One vector is turned by the same rotation once a tick. Each row is the vector after some number of ticks, and that number follows the row.
The counts run from 0 to 886.
[ 16   6   0   1  -5  -5   5  19  34  11 -10   2  11   4 -27   9   6 -17
 -19   4  12  27  20 -29 -15   9  16  30 -29 -18   4   2  18 -18   5 -34
  -6 -19  18  34   4]  498
[ -4  -9  -8 -25 -17  26   0  15  21   8   3 -10  14  18 -40   5   2 -16
  12  22  -8  -1  -8 -33  -6 -16   9  22  -8 -11  20 -12  17  11 -13  38
  11 -37  17  17   3]  785
[ 11  13  -5   3 -22   3  21  24  23   7  -2 -19  16   3 -35  22  -3 -24
  -3  30   7  16   7 -19  -6  -6   6  34  13 -32 -16 -14  21  -4  15  -2
  25 -19  26  17   0]  638
[  4  10 -38 -21 -24   9  18  21  23  24  -7  15  11  13 -36  15  -6  -2
  -6  25 -18  11  -4 -32   3 -31  10   6   3 -20   3  10  25  -8   0 -17
  -8 -16  24  17 -11]  427
[ -8  -8 -16 -17 -11   4   1  30  19  33   1  -3 -13  -9 -43  -6  20 -12
 -20   8  10   8   6 -30  -4  -5  32  25 -24 -11  -7 -10  14 -24  14  20
  -6 -25   5  27  17]  818
[  1  -3 -37 -27  -8  21  22   4  31   2  -5   8  13   4 -30  -1  -1   1
 -19   3   1  13  -2 -30 -13 -33  14  30   5 -11  -2   9  14   0  12  -3
 -18 -27  33  23  15]  671
[  3   4  -1  12 -13 -30 -11  32  23   6  -3   2  22  13 -45  22 -17 -25
 -16  14  -3  20   1 -18  -2  -3   3   7 -13 -16   4 -28  33   1  25 -14
  -4 -16   6   5  21]  736
[-25   9 -24 -14 -28  17  17  22  20  14 -16  -1  22  11 -29  29   0  -5
   1  14   4  -3 -13 -32   3 -18   6  26  -7  -1  -3  -9  20   3   4  11
 -10 -21  37  11   3]  434
[  4  16 -23  -5  -3 -18  -2  23  23   0  -3  13  20   5 -57  13   8 -17
  -7  16   8  11 -13 -25   2 -13   0  12 -26  -1   2  23  25  14  11 -12
 -26 -28  18  25  -5]  459
[-14 -16  -9  -8  -4   2 -23  22  18   0  -6 -14  21   5 -44  -8  11 -17
  -7  -9  -4   8   2 -32   4  -2   9  38 -11 -20  20 -15  34  -9  12  -4
  25 -22  -8  23   1]  365
[ 13   1 -12   0   8 -11  -6  26  19  24 -17   7  26  13 -39   8 -18 -27
   4  17   2  19  24  -8  -8  -2   3 -10  -6 -21  21 -21  38   0   6 -19
 -17 -15   3  17 -12]  880
[ -8 -14 -20 -12 -14   2  -7  24  20  -4   7  14  -1  -6 -36   5   3  -6
 -24   7  -8  11 -16 -28   2 -46  31   6 -16  -4  18  -8  24 -24 -11   5
 -10 -29   0  24  19]  824
[ -5 -16 -32 -15   0   8   3  26  23   4   6 -15 -10  11 -59 -32 -14 -13
 -10   5   1  22   2 -22 -16  -9   2  21 -21 -13  31   9  10   0  24  -4
  -1 -23  -6  21   1]  16
[  3 -21  -9  -3  -8  -3   8  40  13  10  10 -11 -31  -1 -39  12 -26  -3
 -25  19   5  15   2 -14 -12 -19  38  21 -21 -17   7  -9  24  -4  20  14
  -2 -25  -6  16  25]  40
[  1  -5  -9 -15  -3   0  -1  22  24  11 -14   5  -8  16 -41  10 -22 -21
 -16  36  -9   4  -2 -39 -30 -28  13  21  10  -5   9 -12   7  -5  24  16
 -10 -30   4  13   2]  764
[-21 -10  -5 -13 -11   6 -19  28   5   8  11  -5  17  -9 -61   1 -10 -14
   0  -9   4  12   5 -18   3 -20  29  24  -2 -16  12 -19  31   3  19   7
  32 -18 -16  11  10]  364
[ -2   0 -16 -18 -13   1   9  26  43   8 -11  -5  10   6 -27   7   0   0
 -32  19 -12  14  -7 -36 -15  -2  -2  42   6 -14  -4   6  23 -26  20 -17
   4 -12   5  23  -1]  618
[ 15 -16 -35 -15 -11  -3  14  13  28   5  -7  12  -4  28 -37  -2 -14 -11
 -26  17 -15  19 -12 -35 -15 -31   4  10  14 -23  20   4  19   4   2 -12
 -20 -17  23  20   9]  420
[  4   4 -12 -11 -10  -4 -10  11  21  21   3  16  14  -8 -43  19  -1 -22
 -14  10   8   9  16  -9 -16 -34  23  -3  -7 -10   9 -15  17 -29   1  22
 -18 -27   1   8  -2]  224
[  6  -7  -8   4 -11  -6  18  27  40  23 -12   0   7  11 -26   7  -7 -23
 -36  17  -3  20  -4 -21 -17 -13   3  16 -15 -16   6 -16  20 -37  -4  -5
 -21 -17   5   7   9]  849
[  8  -5   0   7 -13  -2   8  22  25  13  -6 -22  11  20 -38  17 -11 -37
 -12  30  14  23  11 -17  -7   3   0  25  -7 -30   3 -21  22   1  20 -10
  14 -16  23   3  -1]  637
[-23  -3  -9   8   3 -10  -2  42  23   8   6   3   1  -7 -41   6 -17 -12
 -18  23   9  -5  -2  -7 -13 -14  27  12 -22  -2  -8 -25  29  -1  25  15
 -21 -22  -4  15  15]  712
[ -2   5 -27  -3 -15  -1  16  12  17 -10  24   2  13  -8 -57  15   3 -15
 -16   4  23  12   1  -3  -1 -21  11  17  -4 -17 -16  -3  36   7  25   4
 -15 -21  36   9  25]  691
[ 10  -6  -2   2  -4  -5  -2  13  36  -6  17   3  26  -6 -23  13 -16 -10
 -16  16   4  23  16  -2 -22 -27  21  12  -7 -22  -8 -25  29  -7   4 -14
  -2 -24  19  17  24]  500
[-17  -4  -9 -16  -3  10  19  48   6  -1 -19   7   8 -15 -39  -5 -23   0
  -4 -14  10  13  -1 -17   0 -16  16  32  16 -18 -13  -8  22  -4   2   5
   7 -16  29  24  16]  67
[  5   3 -18 -12   2   4   0  37  12  33 -38   5  11  22 -29  -3  -1 -21
   4  11   5  12  -3 -31   1   2  20  20 -18 -13   2 -13   4  10 -11 -15
 -12 -25  26  26  -2]  306
[  2  12 -19   2  -9   2  -4   7  20   8  14  -4  34   3 -49  15  -7 -16
  -4   6  14  15  14  -4   8 -23  -2 -10 -28 -17  17 -18  33   4  12 -18
  -1 -15  20  17  -2]  4
[-19  -9   2 -16   2  11  -4  33  16  11 -23   4  19  14 -37  14  -4 -11
  16  11   4  -8  -2 -44 -10  -2   6  15 -11  -8  31 -19  22   8  -4  23
  -4 -23  17  27  -7]  885
[  9   9 -21  -3   9   6   5  14  28  13  10   6  20 -13 -47 -18  -7 -22
  -8   4  24  38  22 -16 -13  -2  -4  12 -20 -19   6  -1  15 -22  11 -16
  -2 -16  -9  35  18]  247
[  5  -1  -8  18  -2   5  20  27  40  11 -19  -9  24  20 -41  12 -14 -37
 -17  29  20  11   4   6 -15  -7   3  24  -6 -14   0   7  27   8  10   7
 -14 -15   9   8  -3]  209
[ 32  -8 -14  -8  -5  -4   3  18  17  13   1  -3   0   6 -37  14 -12 -11
 -11   9  16  28  25 -37 -20   8  17  23   7 -20  12   3  25  12  20 -12
  -6  -6  15  25  18]  643
[  9  -4 -19 -14  -6 -14   6  22  29  12 -14  -3  11   7 -50   6 -13 -23
 -26  -2   7   4  17  -3 -26  -6  18  21   0 -14  -5   6  31 -10  27   6
 -23 -26  15  -4  -6]  216
[ -3   0 -16 -15  -9  -3 -12  31   0  10  -6  13  -1 -14 -58   2  -4  -6
 -13  -4  -6  22  -4 -29   7 -17  20  24  -3  -3  20   9  18 -26   6   1
  13 -21 -18  34   9]  595
[  0 -12 -15   5 -15  11  -4  27  37   3  -7   1  22  19 -20   9  -8  -7
  -3  17 -13  12 -12 -32   5 -10  13  21 -13 -13  14 -24  34  17  -4 -20
   7 -15  13  14  14]  281
[-13  13 -15 -16  -8  18   7  38  17  -3   5   0   9 -10 -35  -5 -20   4
   8  19  -3  18 -19 -32  -7 -21  23  35  -9  -3 -10 -17   3  14  -1   0
  11 -34  13  25  26]  159
[ 30  -2  -9  14  -7   7  10  10  30  24   0  16  34   5 -29  13 -10 -25
  -9   4  13  25  19 -24   1   3   2  21  23 -25   3  -1  33  -8   0 -10
  14  -9  11  22  21]  874
[ 12   2 -34 -22  -6  -1  12  28  29  24  -6  -8  10  18 -41  10   9 -10
   2  25  -1   8  -2 -27   2   9   3  16 -19 -18  -6  12  27  15  -1  -9
 -19 -19  19  14  -4]  558
[  2  13 -17  -4  -3   6  -7  16   7  27  17   4  27  -7 -51  16   7 -11
   7  14  28  20  22 -16   6  -9   3  -1 -35 -13  13 -17  20   1   8 -18
  -1 -13   7  35  -3]  3
[ -2   2   1 -14   2  -2   8  30  20   6  15  -2   0 -14 -44  14  -7 -10
 -13  25   2  26   5 -14 -25 -32   7  -2 -28 -23  19 -28  25 -34  -2  -1
 -14 -29   0  23  -4]  376
[  5   6  -9   3  -4 -18  -6  27  25  -5   7   6  12  10 -54  15  -2 -26
 -12  22  14   6 -13  -3 -10 -16  11   4 -18  -5   6  -5  41   7  16  12
 -35 -30  17   5   2]  460
[  7 -20 -19  14  -8  -6  13  31  32  17 -18   4 -22  23 -15  -4  -6 -19
 -34  19   0  16  -3 -35  -4 -12  17  22  -9 -16  17   0  27  -1  13 -19
  -5  -9  12  25   5]  169
[ 14  -2  11   7 -13  10  16  22  33   3  21  -7 -11  -7 -25  15  -2 -12
 -26  25  17  26   6 -26 -20 -10  30  26  -6 -19  -6 -13  17 -19   5  14
   0 -23  13  31  31]  270
[-16  15 -23 -20   2  -5   7  29  15  22  15   7  -4  -9 -53  -4  -3 -19
 -16  12  13  12  -5 -25 -12 -18  11   2  -3  -8 -12 -10  12 -16   9  29
 -34 -18  18  14  13]  567
